In the data rows, zero lies at 4.5, halfway between 4 and 5.
Some points, each followed by its number:
[4 5 5 4 5 3 3 5 5 4 3 5 4 3 5 5 6 5 5 5 5 4 5 4 3 5 5 4 5 4 5 5 3 5 6 4 6 3 6 7 5 4 5] 0
[5 4 3 3 5 6 2 3 5 5 5 4 6 6 5 1 3 6 7 9 0 6 5 3 5 4 6 4 4 4 2 4 7 3 6 3 5 6 5 5 3 4 5] 1
[3 4 5 3 5 1 4 4 2 4 1 2 4 4 5 6 3 6 1 6 7 4 5 6 4 6 6 6 6 4 5 5 7 4 3 5 4 5 4 5 3 5 5] 2
[4 4 6 2 3 6 2 5 4 7 5 5 4 5 3 1 6 4 8 4 4 4 3 7 5 3 5 6 3 5 3 6 5 6 4 3 4 5 5 4 6 4 8] 3
[7 5 3 5 7 7 7 4 3 7 8 3 1 0 5 4 3 6 4 2 4 4 3 7 8 4 6 1 1 4 8 1 5 5 3 5 6 5 5 4 4 5 1] 4
[3 3 3 3 7 4 5 5 6 3 2 3 4 6 4 5 7 5 7 6 4 4 3 4 5 6 4 6 4 2 5 5 4 5 6 3 5 3 8 5 5 2 5] 5
[3 6 5 6 5 6 4 4 3 5 6 8 4 5 5 4 4 2 1 3 5 2 4 7 5 3 3 6 5 5 3 0 4 5 3 6 4 2 1 5 2 5 9] 6
[5 6 5 0 4 6 3 3 2 5 5 1 1 3 3 0 1 5 5 2 5 9 4 4 3 4 4 5 8 2 7 6 3 2 3 4 4 5 6 7 5 3 2] 7
[5 4 4 4 3 5 5 5 3 3 6 4 2 4 3 4 6 5 4 4 4 5 5 4 4 5 4 4 5 5 3 6 2 3 5 4 4 5 4 6 4 4 3] 8
[3 7 6 6 3 6 3 1 8 5 4 8 9 3 4 5 6 3 6 4 4 4 7 3 6 6 1 6 2 5 0 1 5 2 5 4 3 4 3 5 6 5 7] 9
[6 5 4 7 3 4 7 1 5 3 4 4 4 3 4 7 3 4 0 5 7 4 0 6 2 6 5 6 6 6 9 1 5 7 2 9 3 4 4 3 5 3 3] 10
[9 4 2 3 6 4 4 5 4 7 5 3 6 6 6 5 6 7 7 5 8 5 6 6 3 5 4 6 8 2 7 7 4 5 4 7 4 8 3 3 5 4 5] 11
[5 2 6 3 4 4 4 6 4 4 4 6 4 5 5 3 6 6 7 8 2 5 3 6 4 5 7 6 6 5 4 6 6 6 5 6 4 9 5 6 4 4 7] 12
[6 4 5 7 3 8 4 5 2 6 4 3 3 4 5 6 6 4 0 8 7 6 6 5 7 6 2 4 5 5 4 6 5 3 6 3 4 3 4 4 1 7 4] 13
[6 4 4 4 4 4 5 4 4 3 7 6 2 7 6 6 5 5 3 2 4 4 3 6 5 7 5 5 5 4 5 7 4 4 4 6 3 4 4 5 6 5 4] 14
[1 3 4 5 7 5 5 3 5 5 6 1 4 4 3 8 5 6 5 1 5 3 3 4 6 2 8 4 3 1 6 3 5 6 3 4 4 3 2 4 2 7 6] 15
[4 4 4 7 5 5 5 2 4 3 5 5 4 4 4 6 3 5 1 3 5 3 4 4 5 4 5 4 3 2 6 3 6 5 4 3 5 4 3 6 4 4 6] 16
[4 4 4 4 5 2 4 4 5 5 3 5 5 5 4 4 5 5 2 6 4 5 3 4 5 8 5 5 3 4 4 5 4 5 4 4 3 4 5 6 5 4 4] 17
[7 5 3 3 5 0 6 6 4 3 3 3 1 5 4 2 5 4 2 9 4 6 6 7 7 6 3 4 6 5 5 6 7 3 6 3 4 4 6 3 0 4 3] 18
[5 6 7 8 4 7 5 8 4 6 3 4 5 1 5 4 3 1 4 3 3 2 5 4 5 4 6 5 3 7 6 6 5 6 4 3 4 6 6 7 3 6 6] 19
[4 4 4 2 6 3 4 4 6 4 5 5 6 7 4 5 7 5 7 6 6 6 6 3 5 5 4 4 5 3 4 3 5 5 7 2 5 4 7 5 3 1 6] 20
[5 7 5 2 4 2 4 5 5 4 2 5 5 4 6 5 5 6 3 5 5 4 4 2 4 7 4 5 8 4 4 6 4 4 5 3 6 3 5 6 6 2 4] 21
[5 5 4 4 4 4 3 5 5 6 4 5 5 1 3 5 5 3 6 3 5 3 7 7 3 6 6 3 4 4 6 5 7 5 4 6 4 6 4 4 5 7 3] 22
[6 5 4 8 3 5 4 3 7 6 4 6 6 6 4 7 5 4 6 3 4 4 3 4 8 4 4 5 0 3 4 3 3 6 4 6 2 4 5 5 6 4 4] 23
[6 3 4 6 2 2 7 3 7 1 6 7 1 8 1 3 3 6 3 3 2 2 0 2 4 7 6 4 6 6 6 6 5 2 1 6 8 4 3 6 9 3 5] 24
[5 5 2 4 2 8 6 3 4 2 5 7 6 8 6 8 5 2 3 3 5 6 2 4 4 5 4 9 1 6 2 6 4 5 3 2 3 3 1 4 7 5 7] 25
[5 3 4 2 4 5 5 3 5 5 4 4 6 6 5 6 6 4 5 9 4 6 7 1 4 5 4 6 2 4 3 6 3 3 8 4 7 5 7 4 4 6 4] 26
[5 8 5 3 9 1 6 5 4 6 4 2 8 4 5 4 4 3 3 8 7 3 5 3 5 8 2 4 4 7 6 4 4 4 6 3 6 5 7 4 4 1 1] 27
[4 3 5 2 5 3 7 4 1 5 5 2 7 1 4 3 5 4 9 7 3 8 7 5 3 4 5 4 6 3 7 6 3 5 5 2 6 6 4 4 3 1 7] 28
[2 6 5 4 8 2 5 5 7 4 3 3 8 4 6 5 6 0 3 8 7 7 3 5 2 6 3 6 8 0 3 3 6 5 6 4 4 5 6 5 1 3 8] 29
[5 4 4 5 3 4 2 4 5 6 3 5 5 4 5 4 3 4 4 3 4 4 5 6 5 3 6 5 2 5 5 4 6 4 6 6 3 4 4 5 4 5 7] 30
[8 4 3 5 4 4 5 5 4 4 7 3 3 5 3 1 2 6 4 1 4 5 3 4 7 2 4 5 6 6 6 4 3 3 3 4 2 2 2 3 6 6 1] 31
[6 3 4 7 5 4 2 3 6 6 5 4 3 5 3 2 3 4 3 3 4 5 4 4 6 3 4 3 5 5 8 4 4 4 6 7 4 3 6 3 7 5 0] 32
[3 4 3 6 4 4 5 4 6 3 5 7 7 8 7 8 7 6 3 4 4 4 3 4 4 5 5 6 3 4 1 3 4 4 4 5 6 5 3 3 7 6 5] 33
[6 4 5 5 5 6 4 4 6 5 6 3 6 3 5 4 3 7 4 4 3 4 3 4 4 5 6 5 4 4 8 3 4 5 3 5 4 5 5 6 6 4 3] 34
[5 5 2 9 8 5 0 8 6 9 6 5 7 3 5 7 2 6 4 4 1 1 3 4 4 4 8 2 4 5 6 2 7 5 4 6 5 4 5 6 4 3 2] 35
[4 5 5 0 5 5 3 5 1 4 4 2 2 5 7 4 2 7 6 5 4 5 5 5 5 3 7 7 2 6 6 3 2 3 4 2 6 3 3 6 1 3 5] 36
[4 6 6 8 5 7 4 3 4 5 6 6 3 4 4 4 2 1 3 3 3 4 2 7 4 3 3 4 6 2 2 3 5 5 5 7 4 3 3 5 6 5 7] 37
[7 6 5 9 6 5 2 9 3 5 3 7 6 1 5 6 2 0 4 5 3 5 8 6 5 2 7 4 4 5 6 2 4 4 4 3 2 5 6 6 3 8 5] 38
[5 4 4 3 6 3 4 5 2 5 5 4 5 5 6 3 5 5 5 4 6 6 6 4 5 3 3 4 5 5 3 6 3 3 5 3 5 4 5 3 4 6 5] 39
[7 4 2 5 1 4 6 4 5 3 5 8 3 5 5 5 4 3 0 4 6 4 5 6 4 4 1 4 7 5 3 2 6 2 4 8 3 7 2 4 7 4 5] 40
[7 5 4 4 7 5 5 6 2 2 7 0 4 5 8 3 6 4 5 9 8 8 1 2 3 5 2 6 9 5 9 5 5 7 5 5 7 7 9 5 0 5 3] 41
[3 7 5 7 4 7 4 4 7 5 3 6 6 5 5 6 7 2 6 4 4 3 0 4 7 5 3 5 4 8 5 3 2 7 3 5 3 4 9 3 5 4 3] 42
[2 5 4 0 7 2 9 2 4 5 4 2 4 3 4 5 2 7 4 4 3 6 4 4 3 7 2 4 3 3 5 3 4 4 1 4 3 6 2 2 2 1 2] 43
[5 5 3 6 4 7 6 4 6 5 5 5 5 6 2 7 7 1 6 3 5 2 1 6 7 7 4 3 4 7 5 3 3 4 3 6 3 3 9 3 6 4 2] 44
[2 0 4 2 7 4 8 6 5 5 3 0 4 5 0 6 9 6 9 9 3 5 5 2 8 6 2 5 0 5 5 9 5 4 3 1 7 9 7 0 2 4 4] 45
[1 7 6 4 4 5 5 3 3 5 2 6 7 3 3 3 6 0 5 8 6 7 7 7 3 7 3 3 6 5 4 4 8 5 5 5 4 6 4 3 2 5 7] 46
[4 6 6 5 8 5 3 5 4 4 5 4 4 6 5 4 4 4 6 6 4 5 2 5 4 4 4 5 6 5 7 4 4 5 4 4 5 5 9 6 3 5 3] 47
[4 2 5 3 5 4 5 7 3 5 3 5 5 5 5 5 6 6 8 7 6 6 7 6 4 3 5 5 6 3 5 5 8 2 5 6 7 5 5 4 3 6 6] 48
[4 3 4 6 5 6 6 2 5 3 5 5 4 2 4 5 3 4 1 4 6 3 2 4 4 6 4 6 5 5 8 3 4 6 4 7 4 5 5 3 6 4 3] 49
New points follow, each followed by the numbers of its three nearest points above by angle, seen from the average point of the numbered points, nearest first.
[1 4 5 1 9 3 4 3 7 8 2 2 9 7 4 8 6 4 5 2 5 3 4 7 1 4 6 7 4 7 5 3 5 9 5 4 2 4 6 1 3 5 4] --> 15 42 29
[3 3 7 5 4 6 6 0 6 5 4 6 7 0 4 3 4 1 5 4 4 4 4 7 2 4 4 2 5 5 5 4 5 5 5 7 4 1 6 1 6 2 5] --> 37 46 49
[5 4 4 2 6 5 4 3 7 4 5 3 5 6 7 4 6 6 7 8 6 5 5 0 5 2 4 5 1 2 3 6 5 2 7 2 8 3 3 7 5 7 2] --> 26 1 20
[2 3 5 4 2 4 4 4 4 2 5 5 4 3 5 6 4 6 5 7 6 6 7 5 2 7 4 5 4 3 3 7 6 3 5 3 5 6 3 5 3 5 5] --> 48 2 46
[5 4 2 5 3 8 3 5 4 4 5 4 6 7 6 7 7 4 8 4 0 6 3 5 6 0 7 5 4 5 6 4 4 7 5 2 5 2 3 7 5 7 8] --> 25 3 15
[3 4 6 8 2 8 6 4 3 0 7 2 4 6 4 5 2 4 8 2 3 4 3 5 5 2 6 5 4 4 4 5 7 8 0 3 4 7 1 1 5 5 6] --> 15 25 37
[4 7 3 4 3 5 2 5 5 5 4 9 5 3 6 1 5 7 3 2 2 2 8 2 7 2 4 4 3 3 0 5 5 3 6 3 5 4 2 6 8 4 6] --> 9 30 1
[3 5 4 1 2 2 8 4 4 5 2 6 4 7 4 4 3 9 6 4 6 6 6 6 6 7 3 3 5 7 1 6 3 3 3 6 3 5 5 6 5 5 6] --> 39 8 43
[2 3 5 2 4 6 8 3 4 4 5 3 5 4 5 4 4 1 5 5 4 6 2 6 3 6 4 4 5 3 4 4 2 6 3 4 4 4 4 3 4 6 4] --> 43 28 46
[4 7 7 5 7 5 3 4 4 3 4 4 6 5 6 5 5 2 6 6 7 5 6 5 2 5 3 5 5 5 2 6 5 5 5 3 5 4 4 3 3 5 5] --> 46 29 39
[5 4 5 4 5 8 5 3 6 4 4 7 3 3 4 6 3 2 4 3 4 4 3 5 4 4 5 6 4 4 4 4 5 6 5 5 5 3 2 4 6 3 4] --> 37 25 49
[6 4 5 4 5 3 5 6 6 5 3 5 4 4 5 6 5 4 5 3 4 4 5 7 1 3 6 2 4 4 7 4 6 5 3 7 3 5 3 4 4 5 4] --> 22 30 35
[4 4 6 5 3 5 7 7 4 1 6 5 3 6 5 5 3 4 4 2 5 5 6 4 2 4 6 4 4 5 6 5 2 2 6 3 6 3 2 6 5 7 4] --> 8 14 24
[5 4 4 3 4 3 5 8 3 4 5 2 3 2 4 3 3 4 4 7 5 5 7 4 5 5 2 4 6 4 4 3 5 6 6 4 2 5 6 3 3 5 4] --> 18 41 39
[4 6 6 6 3 5 3 4 3 4 5 7 5 4 7 2 3 7 2 2 4 2 7 3 4 3 4 4 3 5 1 5 4 2 6 4 5 5 1 4 6 4 4] --> 9 33 40
[3 2 5 1 5 4 4 5 4 5 4 6 5 4 4 6 5 7 6 7 5 6 5 5 5 5 5 4 6 4 7 6 4 6 6 5 6 4 6 5 4 4 3] --> 48 0 20
[3 6 4 6 6 2 5 4 7 6 0 5 6 7 6 4 5 2 5 6 7 5 4 4 2 5 2 5 6 3 3 4 3 2 4 3 5 6 4 5 4 3 3] --> 29 27 21
[4 5 4 7 4 2 6 2 6 4 4 5 4 5 3 4 3 2 6 2 3 4 3 2 3 4 3 4 3 5 4 3 2 3 3 6 5 5 4 4 6 3 4] --> 24 23 9
[4 6 4 3 5 3 5 3 4 5 2 1 7 6 6 6 3 3 3 5 4 8 5 4 6 5 3 6 5 2 5 4 2 5 7 2 3 3 5 5 1 6 5] --> 29 26 39
[6 4 3 3 5 4 0 4 3 5 6 7 4 5 3 0 3 4 4 4 4 5 0 1 7 1 3 7 6 7 6 1 6 5 3 7 5 3 6 4 6 3 1] --> 32 31 7
[7 4 6 6 5 3 2 3 5 6 6 6 5 4 4 3 3 4 4 4 4 7 4 4 5 2 4 5 5 6 4 2 3 5 5 6 6 4 6 3 5 4 3] --> 32 31 37
[8 7 4 8 4 5 4 5 6 4 5 4 3 5 3 8 7 2 5 3 5 4 5 4 6 3 2 5 5 2 3 3 3 3 2 6 1 6 5 6 6 5 5] --> 23 40 44
[4 4 5 3 4 4 3 6 2 6 5 4 3 4 5 2 4 5 5 4 5 4 7 7 5 3 6 5 6 5 4 6 4 7 6 4 4 5 4 4 3 6 6] --> 3 39 36
[8 3 5 7 4 2 2 5 7 5 7 7 3 2 7 6 2 7 2 3 5 2 6 4 1 3 5 4 5 5 7 6 5 5 5 8 6 6 1 5 7 8 3] --> 22 40 32
